In the data rows, the value 128 means zero.
Here are some points, one per row:
[125 148 151  74 154 144 136 120 133  92 110 130 157  79 149 158  74 113
 153 134 130 107 125 117  98 119  82 133 102 143 206 130 101 111]
[108  20 157 193 132 113 178 170 160 144 163 147  93 136 127  78  95 151
 165 113 127 170 103 134 157 146 130 110 122 152 208 119 176 123]
[ 91 150 100 113 116 171 155 165 110 136 173 100 119  91 181 102  92  81
 125 128  96 140 139 176 145 120 129  54 144 217 134 119 150 154]
[ 90 161 165  94 130 121 137 133 115 160 116 148 164 138 128  39  79 101
 110 135 133 105 140 136 143 128 153 105 114  73 150 113  54  96]
[112 167  81 151 104  68 161 103 115 151 142 171 155  99  83 132 177 106
 139 115  40 113 167  91 100 104  94 177 109 142 106 149 112 183]
[ 49 156  97  54 143 134 136 142 118 119 127 147 161 120 112 138 148 117
 140  68 151 105 138 111 129 105  92 168 112 147 130  87 118 117]
[141 193 213 125 140 141  84 143 153 104 112 127 133  75  93 167  69  93
 166  87 125 120 148 166 123  79 150 137 109 114  92 138 140 110]
[134 161 123 126 113 123 105  94 114  78 135 163 104 118 100  91 116  65
 130 128 109 209 123 175  94 152 130  97 139 139 112 159  78 118]
[106  97 147 115 147 145 132 122 116 146 111 141 159 142 133 185 149 168
  96 119 184 140 145 140 170 105 120 140 112 115 166 147 149 141]
[144  70 113 157  90  92 109 150  98 138  93  80  95 148  93 134 153 208
 145 147 216 139  98 136 148 118 103 146 146 145 160 170 110 162]
[161 123  96 128 129 151  56 118 157  94 122 138 117 146 159 145 222 109
  89 181 133 152 114 131 150 153 128 163 172 167 147 127  93  95]
[102 115 134  75 121 143 108  94 178 121 110 157 105 139 133 164 149 155
  78 136  95 135 183 188 147 136 148 137 134 144 158  82 184 105]
[ 82 100 122 106 211 158  84  81  81 141 215 141 125 148 131 193 103 112
 114 161 156 127 120 148 175 136 112 179 138 110 119 107  93 140]
[ 85 104 132 214 128 140  98  95 160  79  71 148 102 122 128 112 140 162
 121 157 110 156 104  95 164 156 132  90 134 167 146 199 192 138]
[140 123 249 124 118 114 137 173 146 137 181 151 104 119 101 114 173 101
 193 115 114 116 116 105 116 128 101  76 144  94 131 162 108 126]
[119 118 169 105 140  47 103 108 153 131 165   0  81 155 136 133 121 135
 120 115  84 149 153 169 102 146 131 101 106 156 118 154 168  72]
[147 149 102 101 106 128  70 140  43 132 191 112 123 125 112 102 158 189
  95 147 108 106 149  97 110 123 126  19 113 156 126  91 123 137]
[150 146  92 147  78 100 111 106 118 138 196 126 202 163  78 175 148 124
 128  86 107 151 117  45 151 140 148  73 120 158 103 161 147 142]
[117  96 155  96  94 144 135 126 115  84  99  81 114 131 125 111 192 138
 192 152 155 112 146 168 146 113 136 145 160 105 181 159 109 168]
[162  63 195 124 138 135 123 144 143  93 124 114 184 113 141 142 161 116
  58 150 134 151 100 101 171  87 152 147 150 169 110 134 164 119]
[121  67 203 118  59 133 136 125 109 180 143 238 110  97 136 112 113 105
 127 171 163  99 120 125 136 134 123 123 123 156 113 170 137 201]
[115 139  86 162  99  73 115 162  84 124 180 115 156 140 157 129 144 108
 123 177 103 146 116  90  98  77 116 103 113   8  64 119 179 138]
[119 134 156 176 255 114 104 118 126 146 121 108 140 167 130  27 182  96
  92 151 114 143 122 169 142 152 132 121 138 139 130 153 179 180]
[153 106 106  85 153 130 128 139 160 127 128 131 136  75 146 129  94 131
  80 119 113 137 142 141  93 129  23  97 134 105 116 144  77 126]
[138 107  99 141 115 133 177 126 139 153  90 108  98 198 146  78 143 105
 104 143 150 111 133 147 125 181  69 106 116 149  76 104 110 159]
[129 133  94  91 175 131 141 115 156 145 119 168 153 104 121 172  60 113
 137  97 153 151 122 176 114 132  88 115 143 111 119 167 132 107]
[ 87 183 157  80 110 155 127  97 148 139 119  91 143 152 147 140  58 128
 130 144 110 123  95  88 136 146 112 132 156 113 118 115 145 119]
[157  97  98 160 118 123 138 127 110 123 130 115 131  99 155 122 140 120
 183 109 148 170 125 154 164 160 117 174   0 111 104 130 129 138]
[123 174 157 142 105  80 125 117 114 171 154 151 162  99 165 146 144 255
 172  96  97 113 122 160 148 127 102 147 139 120  98 118  72 113]
[123 120 164 133  95 136 124 120 126 106 136  47 123 166 127 148 124 105
 123 159 142 124  88 136 170 156 112 125 107 138 117 115 170 148]
[213 163 174 179 150 111  88  95 148 119 112 113 127  87 132 158 144 136
  89 116 162  72 155 123 123 136 127 148 136 104 186 145 115 130]
[121  58 135 126 117 116 148  73 151 131  64 147 136  87 165 136  98 115
  84 129  78  68 140 116 136 151 129  96 130 102 171 106 113 150]
[129 101  78 162 113 127 150 171 130  48 149 128 170 152 200 155  93 132
 161  85 135  91 175 120 118 141 109 127 117 109 115  92  80  65]
[138 156 212 131 161 139 134 109 113 124  79 105 146  96 156 152 143 106
 125  97 114 184 108 127 117  95  78 113 161  74 111  38  95 149]
[116 150 109  73 163 105 194 152 145  99 124 135 163  84 118 161 107 157
 157 247 123 135 143 123 111  90 149  95 134 143 108 138  85 114]
[125 182 119 134 144 132 130 158 138 121 138 155  90 167  66 204 143 126
 125 180 137 108 136 105 131 131 105  73 145  86  80  71 182 118]
[ 87 123 121 121 131 135  93 136 152 103 124  93 111 114 157 105 132 153
  90 167 111 124 123 119 190 145 152 208 159 154  96 136 148 112]
[113 108 145 145 133 130 152 120   0 107  71 127 118 120  59 137 129 132
 127 103 119 128 159 128 184 157 134 136 156 108 142 146 131 104]
[142 146 100 139 128 158  93 147 142 162  94 104 229 133 115 130  86 105
 145 106 146 168 127 115  85 134 173 109 139 108 141 130  80 162]
[108  96 162 126 155 153 113 113 125 169  87 117  90 127 149 114  59 186
  83 115 115 143  56 119  54 102 190 111  89 129  79 142  85 112]
[156 140 103 117 146 108 167 142 140 150 108 152 185 113  81 130  98 116
 153  99 137  81  79 161 145  90 142 114 125 142 144  86  98  30]
[175 142 103  83 157 123 149 140 157 159 134 109 133 113 150 139 109 143
 143 113 133 165 132 137 123 143 191 154 221  92 130 153 147 135]
[128 124 138 141 127  85  72 143 144 160 110 131 152 157 139 108 138 102
 255 124 115 159 122  70 128 119  94 120 133 222 105 108  82 117]
[159 132 124  76 151 144 100 106 152 109 129 113  66 150 172 124 155 127
 133 117 160 138 138  29 144 119 133 125 104  96 130 115 159 124]
[ 12 134 125 155 125  65 138 152 171 180 134 131 122  98 101 172 101 104
 140 112 152 153 172  90  96 125 196 143 136 115 150  82  57 120]
[160 147 149 119 136 130 190  82 134 124 108 140 147 248 165 162 133 133
  95 161 129 153 132 124  88 152 167 183 124 142 180 148 157  99]
[151 148 137 107 143 178 139  86 147 102 144 142 111 133  89  93 147 171
 107 155 143 133 137 133 137  98 160 137  24 175 129  92 176 134]
[173 107 120 146 101 126 101 146 159 126 114 171 152 103 112 101 108 165
 147 130 140 155 165 156 163 121 135 130 144 107 168  76 153 126]
[167 129 140 156  73 118 123 156  98 163 103 146 121 130 162 112 149 124
 189 211 147 113 127 190 120 154 150 144 125 170 135 135 146 150]
[135 102 157 194 130 150 127 143  97 116 165 134  99 159  75  82 174 113
  68 148 139 127 119 113  63 144 110 173 129 184 148 126 118 109]
[147 173 111 106 168 109 136 166 124 145  73 122 104  54 115 162 165 131
 148  92 159  49 129 109 102 186 164  98  95 133 130 135 122  83]
[183 110 142  89 129 109 139 132 140  75 155 150  94 145  81 110 112 146
 108 127 130 133  90 144 121 137 146 203 147 138 130 102 121 171]
[111 109 158 122 154 139 180  63 119 133 156 100 135 142 151 114 158 118
 153 101 147  87 148 123 151 141 172 136 157 147 132 142 142 133]
[ 96 111 101 135 136 155 116 110 110 148 142 123 163 178 135 141 104 165
 128  98 148 137 148 137   7 113 111  95 183 132  85 121 216 133]
[208  86 134 131  96  95 153 101  89 128 185 113 133  88 118  55  61 123
 121 160 178 116 208 111 181 144 103 149 131 151 113 129 127 148]
[135 170 100 143  88 128 140 181 127 142 170 170 105 124 151 117 164 110
  81  42 124 142  80 130 123 141  91 104 159 158  62 146 134 125]
[169 132 131 127 132 255 102 130 134 175 138 104 105 132  97 156  87 130
 153 113  11 109 160 104 130 113 120 154 129 109 119 135 116 127]
[  0 171  97 168  73 129 120 135 144  88 145 120 129 114 119 122 140 134
 146 136 138  71 121 144  96 130  93  97 132 145  97 152 119 150]
[107 130 142 127  72 151 130 130 168 122 119 135 168 108 105  54 127 134
 120 122 133 159  99 138 116 180 129 207 118  93 141 138 229 117]
[151  75 116 166  60 114 144  95 136 145  93 114 134  91 140 141 190  74
 146 117 128  94 124 189 135 167 184 137 113 132  69 100 101 146]
[145 154  73 106 181 118 104 135  97 117 174 214 102 125 170 191 128 125
 158 114  97 102  38 109 100 147 133 107 102  80 156 119 158 120]
[141 132 127 155 184 102 143 138 176 125 113 151 159 155 120 111 122 124
 137 122 142  61 137 159 165 146 151 158 127 113 128 150 117 193]
[141 172 116 116 132 123 122 184 117  99 111 118  93 164 108 149  27 132
 105 116  98 147 115  72 105 148 125 154 133 158 125 108 131 237]
[126 139 122  95 115 113 146 171 159 106  94 190 127 185 134 130 128 132
 119 103 154 122 161 117 151 130 141 100  98  82 122 170  51 103]
[135 112 122 125 125 129 136 112 132  53 123 125 120 119 163  50 154 128
 164 102 154  91 130 154  99 112 186 149 114  88 132 140 104 176]
[133  98 115  78 129 157 160 155 139 138 115  97 113 124 115 158 222 120
  89 151 108 159 146 119 102 144 139 134 110 118 143 129 146 119]
[129 154 148 153 115 120 154 137 152 127  87 155 138 145 168 146 100 119
 156 112 128 106 152 114 118  71 108 147 146 106 134 128 107  64]
[140 165  75 148 148 152 164  97 145 133 119  87 138  57  96 108  90 133
 186 155 152 122  99 108 116 118 122 134 177  88 109 120  81  69]
[114 175  89 149 102 141 146 118 129 152 144  99  89 149  95 163 131 129
  91 119 119 174  88 128 154  97  96  79  93  92 111 133 109 127]
[128 131 103 188 129 137 134 141 101 139 127 105  50 131 157 141 159 114
  59 132 151 203 167 135 136  81 168 170 121 140 173 121 165 120]
[146  82  64 116 105 109  90  87 109 165 100 163  63 163 118  88 145  86
 131 131  91 117 134 109 174  93 125 144 158 150 123 153 176  90]
[121 126  69 139 103  81  81 159 114 160 166  91 138 150 122 116 135  90
  71  96  92 100  84 149 116  40  94  82 107 137 177 139 138 115]
There is one direction along which these points spread out most. Take the direction at right angles to it along which they spread out most. Go by this last direction. How many in every 100 of the points above lie lower along it than each point below? Answers are rounded to whole numbers. More than half of the points above lie lower than the first one.
[ 96 111 101 135 136 155 116 110 110 148 142 123 163 178 135 141 104 165
 128  98 148 137 148 137   7 113 111  95 183 132  85 121 216 133] 8
[111 109 158 122 154 139 180  63 119 133 156 100 135 142 151 114 158 118
 153 101 147  87 148 123 151 141 172 136 157 147 132 142 142 133] 79
[125 148 151  74 154 144 136 120 133  92 110 130 157  79 149 158  74 113
 153 134 130 107 125 117  98 119  82 133 102 143 206 130 101 111] 93
[126 139 122  95 115 113 146 171 159 106  94 190 127 185 134 130 128 132
 119 103 154 122 161 117 151 130 141 100  98  82 122 170  51 103] 74
[133  98 115  78 129 157 160 155 139 138 115  97 113 124 115 158 222 120
  89 151 108 159 146 119 102 144 139 134 110 118 143 129 146 119] 26
[ 12 134 125 155 125  65 138 152 171 180 134 131 122  98 101 172 101 104
 140 112 152 153 172  90  96 125 196 143 136 115 150  82  57 120] 60
[ 49 156  97  54 143 134 136 142 118 119 127 147 161 120 112 138 148 117
 140  68 151 105 138 111 129 105  92 168 112 147 130  87 118 117] 44
[119 134 156 176 255 114 104 118 126 146 121 108 140 167 130  27 182  96
  92 151 114 143 122 169 142 152 132 121 138 139 130 153 179 180] 33
[147 149 102 101 106 128  70 140  43 132 191 112 123 125 112 102 158 189
  95 147 108 106 149  97 110 123 126  19 113 156 126  91 123 137] 0
[138 156 212 131 161 139 134 109 113 124  79 105 146  96 156 152 143 106
 125  97 114 184 108 127 117  95  78 113 161  74 111  38  95 149] 54
[129 133  94  91 175 131 141 115 156 145 119 168 153 104 121 172  60 113
 137  97 153 151 122 176 114 132  88 115 143 111 119 167 132 107] 58
[162  63 195 124 138 135 123 144 143  93 124 114 184 113 141 142 161 116
  58 150 134 151 100 101 171  87 152 147 150 169 110 134 164 119] 50
